Y: rows in 3 groups, each row roughly a mix of its group's directions:
Y (115 x 11):
[[  7 -11 -13 -17  19  30   3 -11 -10   9   0]
 [ 10  -6  15  14 -10 -18  21 -19  -6  20   9]
 [ -3  -4  29  17 -16 -12   3 -16  17   8  -7]
 [-19  -9 -10   5   2   5 -26  18 -14 -18 -12]
 [ -8   6   7  -6  -5 -16  -1 -21  -6  18  31]
 [  4  -3 -11   3   5  13  -8  25  18 -22 -19]
 [ -4  -1 -20 -23   1  13  -3  14 -26   4  14]
 [ -7   4  22  23  -2 -13   3 -16  15 -13 -16]
 [ -9  24  16  12 -12   4  23   9   2 -17  10]
 [ 16   2  -2   4  -6  10 -10 -24  19  28  -1]
 [  0 -23 -21 -30   3   6  -7   9 -12   1   9]
 [ 19  -1   7 -10 -10  -5  28 -17   7  11  18]
 [ -4  27  21  22  -5  -4  -3 -15  16  -5  -2]
 [-15  -6 -11  16  21  -9 -23  12 -15 -10  -8]
 [  3  13  26  25  -2  -8  10  -9  17 -10 -10]
 [ 18  10  10   1 -31  -5  17 -15   9   2  10]
 [  1   1 -26 -10   0  19  -9  22  11 -11 -17]
 [-10  27  14  20  -8 -10  -3  13   4 -22  -2]
 [  6  21  -8   1  -6  12 -16 -17   4  28  13]
 [ 19  11  10   1 -25   1  22 -17  11   2  12]
 [  9  11  19  24  -5 -10   6 -21  22   1   0]
 [ 28  11 -22  11  19   3 -13  10  -5  -7   4]
 [  7 -16 -28 -19  -7   7  10  13 -17   9   8]
 [  8  21  -9  -1  -4  10 -19 -13   8  25  17]
 [ -6   0 -17  19 -14  31   3  -4 -18  -5  -3]
 [-27  -9  22  -8 -20   0   9 -13  -3  10 -11]
 [  1 -17 -13 -23   6  27 -11  -5  -9  12 -10]
 [ -4  15  23  22  -7  -1   4 -19  17  -8 -15]
 [ 10  16  -9   6  -7   4 -11 -20  10  31  12]
 [ -4   3 -11 -10  17  37  -9  -2  -3   5 -14]
 [ -6  15  23  18  -6  -3   3  -8  25 -12 -15]
 [ 24   4  10  -3 -20 -15  16 -20  -2   6  15]
 [ -1  15  15  28 -10 -10   8  -7  14 -17 -15]
 [  5  -6  10   7 -13 -17  15 -23  -4  20  19]
 [  6   5  14  10  -3 -21   7 -21  -2  20  22]
 [  4  14   6  22 -16 -23  -9   3  12 -22   1]
 [-18 -20  -3 -11   4 -15  14  17 -12 -22  -5]
 [ -1   0  12   2  -7 -18   8 -21 -15  18  26]
 [ -4  23  22  22  -7  -3   4 -17  19   1  -5]
 [ -1 -20 -11 -19  23  11  -1  -3   1  26  -5]
 [-19  -7  18  -9 -11  -7  10 -22 -19  14  11]
 [  6   2 -20 -11  25   5  -7   8 -21 -15  15]
 [  9  14  -7  -1  -6   9  -8 -19   7  32  16]
 [  5 -16 -26 -24   1  10  -6  12 -17   6   8]
 [-22  -4  29   1 -20  -3   4 -13   4  10 -11]
 [ 14  -1  13 -27 -18   4  21 -11   8   7  11]
 [-16  -8 -17  18  26   5 -17  11  -6  -1 -10]
 [-13  -7 -11   4  29   0 -26  11  -9  -7 -12]
 [  8   7 -20  -1   6  18 -15  19  10 -14 -22]
 [ 20  11 -12  11  -9   2  -2 -18   1  28  15]
 [ 12   3 -13   6  -3   6 -19 -23   7  30   1]
 [-12  -7  -2 -18  17  21   8   6   2  28  -8]
 [ -5   3  13  12 -11 -32   6  12   3 -20  13]
 [  9 -20 -15 -18  -2  28   5 -13  -3  14  -1]
 [ -7  -4  19   1  -3 -16  12 -26 -12  15  18]
 [-18   1  25   2 -23  -3  -1 -19   7  15 -10]
 [ 14  18 -10  10 -13  15 -12 -21   3  23   2]
 [ 29   3 -18  16  14   0  -5  19   9 -13   1]
 [ -4  -4 -17   3  23  25  -8  -5 -17  16 -11]
 [ -3  22  23  26  -1  -9  -2 -12  12 -11  -5]
 [ -2  11 -21  -7  -9   8 -21 -16   7  25  11]
 [ -6 -21  17  -7  17  -8  10  19  -5 -22  -8]
 [ 10  19  10  16 -26  -4  19 -10  13   2   7]
 [ 25   3 -17  10  25  -2  -6  11  -3 -15  12]
 [ -5 -25 -10 -27  17  14  -9   4  -5   9  -6]
 [  7   5 -11   5   9  15  -8  21  13 -16 -28]
 [-15  -7 -14   0   3  30   4   5   0  26 -13]
 [ 21  13 -23   4  15   8   0  26  -6  -2  -6]
 [  0  -8  10   2 -14 -15  13 -21 -14  19  22]
 [ -5   2 -21 -13  -6  20 -18  20   8 -12 -15]
 [ 10   9  12  -9 -34   7  18  -7  13  -3   7]
 [ 13   8 -26  -6  20   7 -10  17 -12 -11  12]
 [-25  -3  16 -11 -22  -2   2 -20   9  14  -4]
 [ -2 -15 -15  -9  24  21   4  -6  -3  25  -5]
 [-11  19  12  24  -4 -10  -9 -28  -1  -2  -2]
 [ -2   6 -20  -9   4  21 -20  20   3 -15 -15]
 [ 12  27   4  13  -4  14 -20 -18   7  13   6]
 [ -9  -1   9  -8   5 -14   7 -27 -14  13  26]
 [  3   7 -17 -14  -1  18 -23  -7   2  26   8]
 [  9  17 -10  -2  -2  15 -25 -10   9  25   8]
 [ -3   7  18 -10 -22 -18  -2  13  15 -23   3]
 [  8  20  -5   3  -7  13 -18 -18  12  26   7]
 [ 14  11  15  -2 -26  -7  25 -11   2  -1  15]
 [ 20  13   6   0 -18  12  24 -21   1   6  11]
 [  5  28 -11   6 -10   6 -22 -11   9  14  17]
 [-16 -10 -12  13  28  -9 -18  12 -13  -3  -6]
 [ -8 -13 -24 -25   3   2  -2   9 -16  14  15]
 [  9   5 -20   0   6  19 -17  23  -4 -16 -17]
 [-10 -11 -17  12  30  -1 -20   5 -14   1  -8]
 [ -4 -25  12  -6  10  -7  12  15  -6 -26 -13]
 [-22 -14   4 -18 -22   6   9 -15 -18   9   0]
 [ -3   7 -10  -2   5  16 -20  16  19 -17 -22]
 [  9  16 -19  10  -8   5 -19 -17  -3  26   6]
 [ -8 -22   2  -6   0 -10  22  15 -11 -25  -9]
 [-12 -23   8 -11  10 -11  14  17  -8 -23  -6]
 [-10   6 -17 -15   8  23 -12  16   0 -12 -22]
 [-20 -15  13 -10  13  -8  10  23   1 -18 -12]
 [-11  13  21  23   0 -11   2  -3  23  -6 -17]
 [ 12  24  -3   1  -3  22 -28  -4  11  10   2]
 [ 10  26  -7   2  -4  19 -25  -9   1  15  10]
 [ -5 -20 -17 -10  27  17  -8   0 -12  12  -7]
 [ -4   4 -10  -6  18  17 -12  20   1 -23 -19]
 [  9 -15 -12 -21  16  25  -2 -11 -18  -4   3]
 [  2   6 -22  -7   7  18 -19  21   5 -19 -11]
 [ 23  15  11  -7 -12   5  21 -22   4   9  11]
 [  1 -17  -8 -30  11  19 -15  -2 -10   8 -11]
 [  7   9 -14   4   3  15 -17  23  15 -14 -20]
 [  8  -3  11   8  -2 -19   6 -25  -7  13  27]
 [  8  11  20 -13 -27  -3  17  -2  -3 -17  13]
 [ 13  13  -7  -8   0  21 -17  -9   3  29  12]
 [ 17  13 -20   3  20   1 -18  16   6 -12  14]
 [ -7   2  -8 -11  20  37  -1   1  -5   8 -11]
 [-14  -5  10  -9   7  -8   8  14 -19 -32   9]
 [  2   7 -23 -17  26   4  -4  14 -11 -10  16]
 [ -9   2  22   9 -23 -10  -6 -16  21  13   0]]

which group is each row in? (one row of each group first):
[  0  15  25  24  -2  -8   2 -16  20  -9  -7] -> U
[  2  -3  16   7  -8 -19  11 -22  -9  17  23] -> N
[-11   7 -13  36  15  -5 -13   6  -8  -6  -8] -> X

[  6  23 -10   0  -2  13 -24 -10   2  23  13] -> U
[-13  -4   2   2  11 -13  -2  20 -21 -30  -2] -> U
[-18 -19 -16   4  23   4 -19  15  -5  -2 -10] -> X
[-20  -6  25  -2 -17  -6  10 -21  10  11  -8] -> N
[  4   3   4  23  -7 -34  -2   2  18  -9   6] -> X
[ 28  -4 -27   9  10   7   1  13  10 -12  -7] -> N
[ 12  12 -17  -6  30  -7  -3  -4  -7   0  25] -> N
[  5 -15 -29  17  12  20 -11  -9   7   5  -8] -> X
[-18 -19   5 -12   8 -17  12  17   0 -24  -1] -> U
[-20  -7  26   1 -11   5   6 -16  -9   4 -24] -> N
[ 22  -3   8 -29 -10   4  12 -19  -3  12   8] -> X
